One turn moves each row of this set onto another row. After a few examples, where does it send each row asked below?
raru: [-13 -32  18   2 -27  -4  -3 -15 -14 -16  -5  -9   4  20 -11  -8 -22  -2
  28 -20  12   9   3 -15]
nabad: [ -9 -32  22   9 -17   2 -11  -8 -16  -8   1 -11  -3  16  -9 -19 -29 -14
  28 -18  12  18   4 -22]
batud: [-10 -21  12   3  -6 -19  15  16 -15 -38   7 -15  10   9 -28   6 -15  12
  18  -1 -23   5  15 -49]
vozaf: [ 13 -34  25 -14  34   6   0 -15 -17   1  18   3   2  26 -18   9 -30 -20
  14  14 -18  12 -12  -7]
mupog: [ 12 -44  20  -4  35   1   1 -16 -25   8   9  -1   6  18 -18  13 -41 -16
  13  17 -15  10  -7  -5]
Kisep: [  7 -18  -9  -6  37   4  20   4 -39   3   2 -21   0   4 -13   2 -23  26
  -6 -16 -30   4  12 -22]
Dazo: [ -8 -29  26  11 -18  -3  -6  -8 -15  -9   3 -14  -1  18 -21  -7 -27 -13
  30 -23  13  14   7  -9]
Mip: [ 15 -24 -14  -2  36   4  21   5 -32   4   5 -16   0 -11 -14  -3 -19  20
  -9 -13 -16  -2  16 -21]
tov: [ 11 -47  17 -11  38   7   5  -6 -17  -5   9  -4   7  18 -18   3 -26 -20
  13   8 -13  16  -5   9]
gifod: [-10 -12  22  10  31 -13   1  -5  -2  -2  14   2   0   3 -13   6  -2 -13
  14  43 -18  -1 -17 -37]
nas: [-13  -7  19  16  25 -15   7  -8   9 -11   3   5  -8   2 -19  11   6  -6
  16  30 -18 -12 -14 -38]
pimir: [-12 -29   7  -3  -4 -18   8  14 -12 -34   1 -11  13  10 -27  -3 -13  10
   9   3 -15   5  21 -57]
fetek: [-12 -30  18   6 -13  -6  -8 -22 -11 -13  -6 -20   4  26 -12 -15 -25  -7
  16 -20  10  14   2   1]
guda: [-18   3  -1  16  17  -3   1   0 -10  21  -1 -16 -31  -3  -9 -12 -15  14
  -2  -4   4 -13   4 -10]
sufe: [-20   0   5  26   4  -7   2 -15  -9  13  -6  -9 -27   0  -3  -9  -9   8
  -9  -2  -1 -13  -4  -5]
popi: [-18 -16  24   1  28 -12  -1  -6  12  -3  14  -7  -3   4 -27  12  -5  -9
  14  38 -21 -10 -11 -32]
tet: [-14  -9  21  11  30 -21  -1  -4  10  -1   4   1   1   5 -12   4  -3 -16
   7  38 -24  -9 -10 -32]
luto: [-22  10   4   8  10  -2  -2  -4 -17  18   2 -17 -24 -10   1 -23  -5   4
   2  -6  -2  -7  -1 -11]
suk: [-15  -9  18  -3  21 -17   4  -3   5  -2   1  -6  -1   1 -21  -3  -7 -14
   5  45 -20 -11 -17 -35]
lofu: [ -5 -34  22   9 -22  -6  -5 -13 -19  -9   0 -17   8  21 -10 -16 -18 -12
  28 -15  10  17   7 -11]
Nuri: [ 12 -45  22 -10  37  -7   3 -17 -14   9  19   4  15  14 -18   5 -26 -17
  11  13 -13  12  -6  -4]
nub: [-10 -35  26   9 -24 -12   1  -4 -14  -6   1 -13   8  23 -11 -13 -24  -2
  22 -22   9  16  -1  -9]
fotu: [ -7 -24  22   9 -21  -3  -7  -9 -20 -12   0 -22  -1  30 -19 -14 -28  -1
  25 -15  15  13   0 -18]
Lar: [ 10 -49  19 -11  29  11   1 -15 -23  14   3   4   7  17 -14   5 -32 -17
  15  13 -20   7 -14 -13]
peb: [-14   4  -2  16   8  -8   7  -3  -8  22 -10 -14 -22  -5   4 -20  -8   8
   0  -9  -1 -10   2  -7]
Kef: [-12 -32   9   1 -13 -12  12   6 -11 -34   9 -27  10  10 -26  -1 -16  21
  18   1 -18   7  11 -52]
Dirif: [ 10 -34 -13   5  36   3  20  14 -39  -4  13 -18  -1  -3 -13  -9 -26  21
  -1  -5 -31   0  11 -15]
fivel: [-10 -28  12   7  -8 -18   8  12 -19 -36   0 -19  19  12 -19  -1  -5  12
  21   5 -20   1  16 -51]
gukir: [-16 -10  21   9  23 -24   6  -6   9  -2   8  -6  -6  -2 -18  10 -14  -8
   9  43 -21  -4 -14 -32]
teme: [ 16 -45  18  -5  39   5  -1 -16 -17   7  11   1  12  15 -12   6 -27 -25
  11  14 -20   9  -2  -6]
Fil: [  7 -23 -12  -7  30   8  21   6 -31   2  11 -12 -15  -3  -6  -2 -28  26
  -9 -11 -27   2  14 -19]
sidan: [-16  -7  27   9  29 -14  -7  -6   3 -10   5  -3   3   1  -9  13 -10 -12
  11  38 -23 -12 -15 -32]
Kap: [ -1 -27  -8 -12  30   7  14   3 -42   7   4  -9  -1   2 -11  -2 -16  26
  -9 -17 -30  -2  19 -25]
Lemi: [ -4 -23  10   8 -11 -11   9   9 -23 -38   3 -23  19   2 -26   2 -12  11
  18   2 -13  -5  12 -51]
garug: [  1 -48  21 -10  35   4  -2 -16 -16   4   9   1  10  18 -14  12 -22 -19
   3  22 -13  15  -6  -4]
Sasap: [ 10 -26 -16  -1  30   6  20   9 -34   3  -4 -16   1  -5  -5  -4 -20  23
  -4 -13 -29  -6  19 -21]
zigok: [ -6 -25   3  12   7 -17  11   6 -17 -36  10 -20  15   9 -23  -5 -10  21
  26   1 -23  -1   6 -57]
bil: [  2 -23 -18  -3  34   6  15  14 -29   6   5 -20   1  -2 -13 -11 -24  17
 -15 -16 -24  -5  13 -15]
gano: [-19   5   6  17  16  -3   5   3  -5  18 -10 -12 -24  -3   9 -11 -12  12
  -5 -12  -4  -5  -6  -9]
gigav: [-20   9   5  16  12  -6   5 -10  -7  23  -2 -26 -23  -7  -5 -13  -9  10
   2 -11  -1  -3  -3  -9]
zudat: [ -9 -26   5  -1  -8 -17   9  17 -20 -38   5 -18  17   9 -25  -9 -14  14
  29   2 -10   1  10 -46]
tosuv: [-14   5  -4  20  12   2   5  -8  -9  20  -1 -11 -23  -6   2 -15 -11   9
  -6 -16  -8 -12  -5 -18]

Dirif turns into tov
tosuv turns into gifod
teme turns into lofu
And these:
gigav turns into gukir
popi turns into Kef
nabad turns into luto
sidan turns into Lemi

